A single turn carries every row of the set below to another of its rows. Some are shown first; where does it send the rows asked next?
fugu: [-10 -35 -12   1  10  13  -6  -3 -12  14  13  -4  -5  -9]
sol: [ -2 -12   3   7   1   7   4  -6 -10   4   4 -23   9  13]
bufi: [ -8 -19  -6   6  15  -1  -2  -8  11   7   3  -9  24   0]
taven: [-20 -21   5  -6 -10   5  -6  -4  -6   4  12  -6  17  -6]
gavo: [  2 -20   1  -7   1   4 -11  -1 -13  -3  -8  -7 -10 -21]
tefim: [ -8 -24  -4 -12   3  18 -12 -15   0   4 -11 -10 -11 -21]
Ligu: [  2 -13   3  -4  15  -5   1  12  -2   7  -1  -4  -6   3]
loren: [ -1 -15   6  11   6  11   7 -30  -6   2  -2 -14   5 -14]
Lova: [-14 -27   0  -9  -3   6  -3  11  -4  12   2 -14  16 -14]
mipa: [ -8   1   1   2  18  13  -2 -10   9  10   9 -13   2 -18]
dus: [ -8  -8   9   3  15  17 -14 -19   9  10  -2  -5  -5 -10]
gozun: [-15 -20  -2  -2  11  15  -8 -20   4  16 -14  -8  10   6]
Posis: [ -3 -22   1 -19   6   5  -5  -3   0   0  -3 -16   2 -27]
meva: [  0 -22 -12  17   7   6   1  -5   1   3  -2   5   4   6]
dif: [ -4 -20   0   0  15  18   2   0   8  13   7 -17  -4  12]
gal: [ -5 -25 -12  -3   0  -3  -1   6 -11   7  13  -4 -10  -7]
dup: [ -9 -19  -8   1   4   3   5 -30  -2   5  -3  -5  -1   9]
beb: [ -4 -18  15  21   4   7   6 -11  -6   2  -4 -11  -4 -14]
les: [  3 -16   0  -6  10   2  17   7  -6   6  -5 -14  14  -5]
puret: [ -8 -19   0 -10  -3   2 -11 -23  -7  -3  -7 -18  -1 -20]

gavo moves to tefim
gozun moves to les
loren moves to gal
And these:
fugu moves to mipa
dif moves to bufi

A single turn carries every row of the set below to another of its rows. Some are shown first; where does it send the rows asked next?
mufo: [ 12 -11   8  -6  -9   8  -8  -7 -16   5  -5   4 -11 -20  -3  -5   8  12
   2   8 -23  -7   6  17 -16   8  -4   6   5  11  15  19  -8   0  13  11
   1  -9  17  -6  -1  -6   2  -2 -20   2  -1]
gagot: [ -1 -14 -15 -10  10  -5  14 -10  -1   5  -5  -9  -5  -7 -10   9   4  -8
  -4  -9  -6 -12 -11  17  -4   1  -2  17 -20  -3  13   9   6  -6   2  10
 -13  14  -1   2   0  21   3  -2   8   3   2]
vakip: [ 11 -11   2  -6 -10   5  -4 -15 -18   7 -11   2  -9 -21  -8  -3  14   7
   1   6 -24 -11   6  17 -16   7  -4   6   9   9  18  20  -5  -1  11  12
   5 -10  14  -8  -1  -4   3  -7 -18   4   0]
pokuv: [  2 -15 -16  -9   6  -7  13  -7  -5   5  -5  -4  -3  -1 -13   5   6  -7
  -4 -18  -3 -13 -13   9  -4  10  -5  17 -16  -8  15  10   6 -11   1   9
  -6  13  -4   1   3  18   3  -2  10   3   0]
tirom: [  1 -14 -13 -11   7 -11  10  -5   5   5  -1  -3   1  -3 -11   3   7  -6
  -3 -13  -5 -14 -12  12  -1   7  -3  14 -23  -8  20  14   1  -7   0   9
  -9  10  -2   2   5  21   1   2   4   0   4]
Taza: [ 16 -18   6  -8 -12   1   0   0   1 -15 -17   8   3   0   3 -18  -4 -17
 -12   2 -31  12  -5  12  -5  12  -3  15 -11  -6  17  -1  -1   5  -1  23
 -17  -1   3 -16   0  19   3  -1  -4  -8   0]
Riza: [ -3 -24   0 -10 -18   4 -11  -5  -6 -14 -15   3  17  -9   1   3   0   0
  -2 -21 -10  15  -1  14  -4 -15   6   7   5   3  19  -2  -1  -1  -3  13
 -14  11  -8  10   6   9   9  10  -1  -4  -1]
kibor: [ 15  -7 -13   7 -11  -1 -12 -10  -4   0  -8   9  20 -20 -18   3   0  -2
 -17   1  -9  -5 -16   9   4   2   4   3  -8 -16  14 -25 -15   9   4  15
  -1  -9   5  -7  -2   4  19   6  -6  -5  -7]
zod: [ 12 -15   5  -4  -9   3  -5  -9 -15   2  -5   8 -16 -23  -6  -5  10  13
   8   6 -24  -8   4  13 -15   4  -7   3  11  10  15  20  -5   3  13   9
   4  -8  13 -10   3  -1   3  -2 -12   2  -4]
vuz: [  1  -1 -21  13 -11   3 -15   2 -16   0 -23  -8   1 -13  -9  -5 -10 -10
   5  -2  -5 -14  -3  -1 -18   2   8  -6   1   9   2   9  15   8   3   3
 -14  -1  10 -14   6  -3  -2 -10   9   0 -10]
Sebi: [ 12  -9 -17   1 -13  -6 -10 -12  -6   1 -10  10  16 -19 -21   3   1  -4
 -19   4 -14   0 -17   6   7  -7   8   2  -7  -7  12 -26 -15   6   3  14
  -1 -11   4  -8  -2   4  17   4  -2  -2  -7]
pir: [ 12 -10 -13   3 -16 -11 -14  -8  -6  -1 -10   7  15 -18 -21   6   1  -3
 -15   2  -8   1 -13   9   5  -9   6   5  -7 -11  16 -22 -19   7   4  13
  -7  -8   1  -6  -9   3  21   1  -9   1 -10]
ropa: [ -1   8 -10  12   0 -13 -17  -1  -1 -11   0   0  -2   5   7  -2  11  -8
   3  -5 -23   5  -6   0 -12  -4  11  -3   2  -2 -10  15  -1  12 -16   7
  -2  -5  10 -11  -5   6   9   8   1  14  -2]
gupif: [  3  10  -9  11   0 -10 -16  -5  -5 -10  -2  -2   7   3   9  -5   3  -8
   4  -1 -21   4  -3   0 -10  -6  10  -3   3  -9 -10  16   0  12 -14   6
   2  -8   2  -5  -2   8   7  19   4  16  -2]
Nado: [ -6 -17   2  -9 -20   6 -14 -12  -8 -13 -17   4  15 -11   0   2   3   1
  -4 -23 -12  19  -1  17  -1  -9   6  11   7   5  17  -6  -4   2  -1  15
 -15   8  -7   6   4  12  10  11  -2  -6   0]
nez: [  6  -7  -2   0   5   3  -9 -11 -18  -9 -15  -6  -1 -17 -21  -9  13 -17
  -5  -5 -27 -19  -3   7  -4   3  18  -5  -3   0 -12   2   4   7   2   4
  -4  -7   4   3  22  -9  -7  -4 -13  -3   3]
labo: [  7 -14   4  -1 -10   6  -2  -9 -17   5  -3   4  -9 -23  -7 -11  13   7
   4   4 -22  -6   8  16 -11   6 -12   7  13   7  15  17 -10   5  13   8
   4  -9  16  -7  -3  -2  -1  -5 -13   2   1]
gikug: [  4 -12 -11  -9   7  -5  11  -8  -3   4  -9 -11  -3  -1  -8   8   7  -7
  -3 -14  -6 -11 -13   9  -8   5  -6  22 -20 -10  14  12   9 -12   3  12
  -5  10  -3   3   0  21   4   2   4   3   1]
fomod: [  7  -7  -4   1   6   2  -4 -16 -18 -13 -14  -6   1 -17 -25  -7  14 -19
  -3  -6 -24 -16  -6  11  -6   2  19  -5  -5   0 -13   2   2   9   0   1
  -7  -6   2   4  15  -8  -8   0  -9  -3   5]
bodin: [  1  12  -6   5  -5  -3 -15  -1  -3  -7  -1  -3   3   6   7   0   5 -10
   5  -6 -26   8  -5   3  -4  -1  15  -3   3  -5 -10  16   2  12 -15  10
  -3  -9   5  -5  -6   8   8  16   1  17  -1]
Fige: [  5  -3  -4  -1   6   1  -7 -11 -23 -13 -15  -3   5 -16 -22  -9  19 -19
  -5  -3 -25 -11  -3   6  -6   3  17  -4   0   4 -13   1   1   6  -1   4
  -4  -6   4   4  19 -10  -7  -1  -8  -5   3]
beni: [ -9 -23   3  -8 -18   4 -11  -4  -6 -14 -16   3  11 -14   2   1   4   2
  -1 -24 -13  16   0  14  -2 -13   2   9   9   3  15  -2  -2   0   2  15
 -13  11  -6   5   6  11  13  10   0  -3   2]
motop: [  2   9  -7   6  -1 -10 -18  -1  -7  -6  -4  -1  -2   1  11  -2   7 -11
   1  -5 -27   8  -3   6 -11  -2  13   1   0  -2 -13  15  -2  12 -15   6
  -3 -12   2  -5   0  12  13  14  -1  17  -6]
vobup: [ 12 -10 -16   5 -13  -3 -10 -13  -6  -3 -15  12  17 -19 -17   3   3   0
 -19  10 -13   1 -12   9   7 -10   7   3  -6 -10  18 -20 -16   5   0  11
   1  -6   8 -10   1   3  21   8  -7  -4  -9]
rozib: [ 15 -10 -15   4 -16  -3 -12  -6  -6   2  -9  14  13 -17 -17   1   1  -4
 -22   1 -11  -3 -15   7   3  -7   8   4  -9 -17  13 -24 -14   9   6   9
  -3  -4   7  -4   0  -3  19   9  -6  -1 -12]
Veti: [ 17 -17   5  -4 -10  -2   3  -4   3 -17 -17   8   2   1  -1 -20  -3 -12
 -13  -4 -23  14  -7  12  -8  13  -5  16  -8  -5  21  -2   2   6   1  22
 -16   3   3 -13   1  19  -3   2  -2  -9   2]
Tos: [  1 -14 -17  -5   4  -6  17 -10  -5   4  -7  -7   4  -9 -14   9   8  -4
  -1 -15  -6  -9 -13  12  -4   7  -1  16 -22  -4  15  12   3  -6  -4  13
  -8  14  -1   4  -2  21   3  -1   5   5   2]
fuzi: [  2  -1 -19  10 -11   6 -16   0 -11  -5 -22  -7  -1  -9 -10  -4  -9  -9
   5  -3  -3 -13  -5  -2 -19   9   4  -4   3   8   3  10  18   5   8   4
 -10  -5  12 -13   2  -5  -2 -10  12  -3  -8]
Pagas: [ 14 -17   5  -9  -6  -2  -3  -3   3 -16 -18   6   5  -1  -1 -24  -4 -15
 -14   2 -25  10  -5  16  -8  12   0  17 -10  -6  21  -4   0   5   4  24
 -16  -1   2 -11   0  17   3  -4  -5  -6   2]
Momuz: [  1   9  -7  11   0  -7 -15  -2  -3 -10   2  -2   1   0  10  -5   6  -9
   2  -2 -21  12   1   3 -11  -7  13  -3   2  -4 -11  19   0  13 -14   6
  -3  -4   3  -3  -4   9  10  12  -1  14  -1]
pazud: [ 10  -9   5 -10  -9   7  -9 -14 -16   4  -1   2  -9 -21  -5  -4  13   8
   6   4 -24 -13   3  10 -13   7  -9   6   7  11   8  21 -13   1  12   9
  -2 -12  13  -5  -1  -7   3  -3 -14  -1  -4]
topu: [  5   1 -19  11 -13   4 -16   1 -13   3 -20  -6   4 -13 -12  -7  -6  -9
   5  -5  -1 -14  -5   4 -22   8   8  -5  -1   6   7   8  15   9   7   3
 -12  -1  13 -14   3  -6  -2  -8  12  -2 -10]

gikug moves to gupif
gagot moves to bodin
pokuv moves to Momuz
And these:
Nado moves to nez
zod moves to Tos
Pagas moves to fuzi
ropa moves to pir
beni moves to fomod

